The rows below fall into families. The same turns and mirrors carry the whole set onto itself and the rows of a family onto each other. For each named row, which other rows are in its family? Write them in the order they are listed.
These 28 rows form 7 families of 4 rows each.
fefug: [ -2   4 -14 -16   6   2   6  -8 -24]
fas: [ 21  -7 -26  -4 -22 -11  12 -10 -12]
Nopi: [  4  -7 -17 -11 -30 -10  27  -1 -17]
zav: [ 16 -10  -4   1  10  -4  -5 -12 -18]
Ruti: [ 14  11  -2   3  12 -14  -2  11   4]
bis: [ 25 -19 -17   2 -12   2  13  -3 -17]
bepa: [ -1  -7   0 -14 -18 -30  19  21  -3]
gufip: [  3  21  -7 -19  -8 -23  10  -5  -4]
Kal: [  8 -18  -7  -6 -21   1  29   8 -20]
mita: [  3 -13  -6  17  12  -4   1   4  -6]
suf: [ -5   5  15 -12 -14 -25  21   5  -8]
zarad: [  6   0  -4   2  18   2   0  13 -11]
sisim: [  0  14   7  -5   3 -18  12  20   3]
bikir: [ -5 -23  -6 -12  -5  -7  15  19 -23]
tibu: [ -9 -13   7  -9   1  -1  16   2 -28]
domu: [ 19   7   3  -2  -4 -29   1  -8   2]
Vade: [ 10 -13 -24  -6 -21  -2  18  -6 -22]
buda: [ 31  -6 -13   1 -21 -17  14  -3   0]
biluf: [ -8   3   5  -5   9  -1  14  22 -12]
Paseg: [ 22  -6 -11  -3  -8 -32  -1   8   4]
geluv: [ 17 -22 -18  -1   5  -8  -5   6 -15]
tozus: [-11  12  -5 -23  -6  -9  19   0 -18]
Gaf: [ 13  13 -17 -12   4 -11  -2 -13 -10]
rel: [ -9   0   8   8  -5 -22  18  15   5]
Pado: [ 15  -1 -19  -8 -30 -19  20  -5  -7]
megem: [ 14  -5  -3  -7 -30 -18  30   8  -4]
movip: [-14 -13   4   9   4  -4  17  14 -10]
kop: [  8   0  -1  16   3 -22   3   5  10]

The rest of the family of domu: zav, suf, tibu
The rest of the family of Nopi: fas, Vade, Pado
The rest of the family of fefug: gufip, tozus, Gaf
The rest of the family of bepa: bikir, Paseg, geluv
The rest of the family of mita: rel, movip, kop

The rows below fall into families. The same turns and mirrors carry the whole set onto itself and the rows of a family onto each other. For each named row, which other rows are in its family? Write them in the order they are listed.
These 18 rows form 3 families of 6 rows each.
S: [-12  -1   1  13  -8   6   6  16 -17  12 -16  12 -15   3 -14  -4   0   9
  -9   8   0  -2  14  16  20   7 -14  -7]
X: [-14  -1 -32 -10  16   2  -8  16  -6   9 -16  11  -8  11   2  -8   6  -7
 -10   1  -7  -2  23  -6   5   3  -2  22]
K: [ 10  14  -9 -14  10  18   2 -21  15 -11   4 -17  18  -4  21   7   3  -1
 -10   4  -2  -7 -10 -10  -8 -16  12   6]
G: [ 10   3  -9 -13 -14   9   2 -16   9  -1  22 -13   5  -8   3  -7 -19  14
   7 -13  12 -23  -2   3   1   3 -15   4]
D: [  8   1 -14  -6 -22  -1  -3 -20  10  -5  14 -10   6  -7  12  -3 -19   3
   7 -21  13 -22   0  -2  -5   0 -10   5]
V: [  1   6   9   9  14  -4   1  10 -15  12 -20   8  -8   7   4   3  17  -1
 -23  16 -14  10  -1  -1   4  20   9  10]
H: [-13  -9 -27  -2  14 -11  -6   7  -5   6 -13  12  -7  16  -6 -11  -2 -10
 -10   1 -11  -2  19  -1  -1  11  -4  23]
R: [ -7  -3   0   4  -8   8   1  15 -24  10  -9  21 -11  13 -14  -7   2   2
  -5   4  13   0  18   5  17   8 -11 -10]
U: [ 13   4  11 -11 -24  14  11  -5   2 -19  -4 -12   1 -17   4   1  -4   7
  10   6  -3 -11 -26  -4   5  -7  13  -3]
P: [-11   8  10   6   8  -3  -4  10  -9  12 -21  10 -10   5   3   3  21  -4
 -19  20 -20   1   0  -8   6  13  10  10]
M: [ 10  13  -8  -5  10   8  -6 -21  13  -5   6 -21  11  -2  23  15   1   6
  -7   0   5 -12 -11 -12  -8 -17  14   4]
W: [ -2  13   4   0   4   4   2  13  -7  12 -18  12 -19  10   4   2  25  -6
 -13  16 -11  15  -6  -3   5  21   6   6]
T: [ 11   6   4   1 -25  12  17  -7   8 -21  -7 -13   0  -8  10   2  -6   1
  12   6   8 -11 -24  -1   4 -14   6 -10]
Y: [  8  -4 -13 -16 -17   4   2 -19   9  -8  21 -10  18  -4   7  -1 -13   4
   1 -19  16 -17   5  -6   0   0 -10   3]
B: [-10  -5  -2   8  -2   0  12  17 -22   2 -14  15 -12  11 -17  -5  -5   5
 -11  11  10   3  11  14  16   4 -13  -6]
Q: [ 19   5   5  -5 -28  16  17 -11   8 -19  -5 -13   6 -10   1   2   1   0
   8   0   6  -2 -23   2   2  -6   1  -9]
F: [-19 -10 -27  -1  11 -11  -5   9  -2  17  -9   7 -12  12 -11  -4   6  -5
  -7   3  -8  -6  23  -4   3   2  -7  19]
Z: [ 14  10 -11 -12  13  11  -3 -20  11  -1  12 -17   8  -2   7   8  -1   4
   0   3  -6 -12 -10 -18 -13 -23  11   5]

The rest of the family of G: X, R, U, W, Z
The rest of the family of D: V, H, M, T, B

